[[113 113 136 115 124 130 122 128]
 [142 131 131 137 122 122 123 128]
 [122 141 111 128 146 138 147 127]
 [132 149 112 140 145 134 146 133]
 [105 135 115 125 145 138 144 136]]
:
[[132 149 112 140 145 134 146 133]
 [122 141 111 128 146 138 147 127]
 [105 135 115 125 145 138 144 136]
 [142 131 131 137 122 122 123 128]
 [113 113 136 115 124 130 122 128]]

[[145 112 133 150 123 144 114 107 118 130 120 132 124 113]
 [145 146 121 105 146 137 120 116 124 133 128 138 122 125]
 [149 111 108 118 134 116 147 107 131 150 131 137 129 140]
 [127 131 142 141 139 112 115 127 143 120 106 107 142 146]]
:
[[145 146 121 105 146 137 120 116 124 133 128 138 122 125]
 [127 131 142 141 139 112 115 127 143 120 106 107 142 146]
 [145 112 133 150 123 144 114 107 118 130 120 132 124 113]
 [149 111 108 118 134 116 147 107 131 150 131 137 129 140]]

[[142 147 144 109 149 116 125 132 139 141 123 117 120 148 134 147]
 [138 114 148 126 137 110 126 143 145 149 118 139 120 137 128 131]
 [117 127 134 109 144 132 113 122 120 129 138 140 112 145 144 142]
 [122 108 143 120 135 118 115 128 131 142 127 152 113 138 135 131]
 [148 146 141 127 132 117 142 143 146 141 112 104 141 131 118 131]]
:
[[142 147 144 109 149 116 125 132 139 141 123 117 120 148 134 147]
 [148 146 141 127 132 117 142 143 146 141 112 104 141 131 118 131]
 [117 127 134 109 144 132 113 122 120 129 138 140 112 145 144 142]
 [138 114 148 126 137 110 126 143 145 149 118 139 120 137 128 131]
 [122 108 143 120 135 118 115 128 131 142 127 152 113 138 135 131]]

[[131 127 120 127 131 136 129]
 [137 111 113 112 136 137 140]
 [111 142 144 133 120 104 119]]
:
[[111 142 144 133 120 104 119]
 [131 127 120 127 131 136 129]
 [137 111 113 112 136 137 140]]

[[108 108 137]
 [133 148 116]
 [147 110 127]
 [149 145 132]
 [145 113 149]
 [149 135 146]]
:
[[133 148 116]
 [149 145 132]
 [149 135 146]
 [145 113 149]
 [147 110 127]
 [108 108 137]]

[[110 105]
 [126 155]
 [120 138]
 [113 141]
 [125 136]
 [137 120]
 [114 146]
 [125 107]
 [134 106]]
:
[[126 155]
 [114 146]
 [113 141]
 [120 138]
 [125 136]
 [137 120]
 [125 107]
 [134 106]
 [110 105]]

[[139 134 117 139 115]
 [116 126 140 143 120]
 [101 127 138 132 120]
 [111 143 137 119 113]
 [128 146 121 140 105]
 [126 111 131 124 129]
 [149 103 136 140 112]
 [103 147 107 141 143]
 [128 135 137 108 117]]
:
[[103 147 107 141 143]
 [128 146 121 140 105]
 [111 143 137 119 113]
 [128 135 137 108 117]
 [139 134 117 139 115]
 [101 127 138 132 120]
 [116 126 140 143 120]
 [126 111 131 124 129]
 [149 103 136 140 112]]

[[121 132 122 134 125 135 122 122 134]
 [109 133 114 145 113 151 108 105 148]
 [145 127 139 113 144 106 147 151 110]]
:
[[109 133 114 145 113 151 108 105 148]
 [121 132 122 134 125 135 122 122 134]
 [145 127 139 113 144 106 147 151 110]]
---
[[139 113 144 125 125 145 117 108 117]
 [131 121 136 140 134 147 122 136 141]
 [131 128 128 139 135 147 120 136 144]
 [113 129 127 126 137 118 125 125 121]
 [123 126 130 109 133 130 129 126 114]
 [128 137 119 127 116 115 152 131 128]
 [126 125 131 111 135 134 127 127 117]]
:
[[126 128 123 113 131 131 139]
 [125 137 126 129 128 121 113]
 [131 119 130 127 128 136 144]
 [111 127 109 126 139 140 125]
 [135 116 133 137 135 134 125]
 [134 115 130 118 147 147 145]
 [127 152 129 125 120 122 117]
 [127 131 126 125 136 136 108]
 [117 128 114 121 144 141 117]]

[[122 101 133 109 121]
 [126 149 118 141 125]
 [120 104 129 112 121]]
:
[[120 126 122]
 [104 149 101]
 [129 118 133]
 [112 141 109]
 [121 125 121]]

[[130 116 143 117 153 101  99 148 114]
 [110 141 121 128 130 110 136 136 134]
 [120 141 126 133 119 117 123 135 135]]
:
[[120 110 130]
 [141 141 116]
 [126 121 143]
 [133 128 117]
 [119 130 153]
 [117 110 101]
 [123 136  99]
 [135 136 148]
 [135 134 114]]

[[108 112 126 120 116]
 [118 108 116 124 109]
 [125 107 109 129 104]
 [144 130 115 122 129]
 [122 109 112 124 109]
 [106 119 129 122 129]]
:
[[106 122 144 125 118 108]
 [119 109 130 107 108 112]
 [129 112 115 109 116 126]
 [122 124 122 129 124 120]
 [129 109 129 104 109 116]]

[[114 118 110 129 118 111 130 126 146 120 150 130 132]
 [131 129 137 117 118 126 147 132 118 140 119 120 117]]
:
[[131 114]
 [129 118]
 [137 110]
 [117 129]
 [118 118]
 [126 111]
 [147 130]
 [132 126]
 [118 146]
 [140 120]
 [119 150]
 [120 130]
 [117 132]]

[[133 123 135 131 150 126 124 123 146 125 135 123 128 124 124 126]
 [128 123 124 131 114 132 119 130 117 132 125 132 133 127 118 118]
 [126 134 130 125 139 125 138 127 137 124 129 123 124 130 139 141]
 [124 139 123 124 124 125 145 134 124 126 123 124 124 136 152 155]]
:
[[124 126 128 133]
 [139 134 123 123]
 [123 130 124 135]
 [124 125 131 131]
 [124 139 114 150]
 [125 125 132 126]
 [145 138 119 124]
 [134 127 130 123]
 [124 137 117 146]
 [126 124 132 125]
 [123 129 125 135]
 [124 123 132 123]
 [124 124 133 128]
 [136 130 127 124]
 [152 139 118 124]
 [155 141 118 126]]
---
[[131 150 109 133 132]
 [132 155 108 136 130]
 [132 156 108 136 130]]
:
[[132 132 131]
 [156 155 150]
 [108 108 109]
 [136 136 133]
 [130 130 132]]

[[155 115 137 131 115]
 [157 113 136 138 125]
 [147 106 138 133 122]]
:
[[147 157 155]
 [106 113 115]
 [138 136 137]
 [133 138 131]
 [122 125 115]]

[[117 141 140 117 121 142 118 139 141 139 139]
 [143 109 114 142 144 113 143 116 109 113 108]
 [115 136 145 113 111 142 118 148 138 142 138]
 [116 146 144 113 107 140 111 142 148 141 147]
 [142 118 119 141 141 110 140 114 116 120 114]
 [111 140 143 120 117 136 113 144 142 141 145]
 [122 130 131 120 117 129 123 130 133 130 130]]
:
[[122 111 142 116 115 143 117]
 [130 140 118 146 136 109 141]
 [131 143 119 144 145 114 140]
 [120 120 141 113 113 142 117]
 [117 117 141 107 111 144 121]
 [129 136 110 140 142 113 142]
 [123 113 140 111 118 143 118]
 [130 144 114 142 148 116 139]
 [133 142 116 148 138 109 141]
 [130 141 120 141 142 113 139]
 [130 145 114 147 138 108 139]]

[[124 136 125 139 122 135 123 133 128 124]
 [126 129 113 126 131 127 123 109 126 122]
 [121 135 124 125 113 127 127 123 136 128]
 [133 133 135 116 121 130 121 131 131 131]
 [130 137 125 139 129 117 142 155 126 121]]
:
[[130 133 121 126 124]
 [137 133 135 129 136]
 [125 135 124 113 125]
 [139 116 125 126 139]
 [129 121 113 131 122]
 [117 130 127 127 135]
 [142 121 127 123 123]
 [155 131 123 109 133]
 [126 131 136 126 128]
 [121 131 128 122 124]]

[[146 149 110 145 137]
 [145 147 112 143 135]
 [123 124 133 124 123]
 [147 150 110 145 134]
 [139 143 117 139 129]]
:
[[139 147 123 145 146]
 [143 150 124 147 149]
 [117 110 133 112 110]
 [139 145 124 143 145]
 [129 134 123 135 137]]

[[119 106 119 114 144 132]
 [119 104 118 113 146 133]
 [120 110 121 116 143 133]
 [118 104 118 113 145 132]]
:
[[118 120 119 119]
 [104 110 104 106]
 [118 121 118 119]
 [113 116 113 114]
 [145 143 146 144]
 [132 133 133 132]]
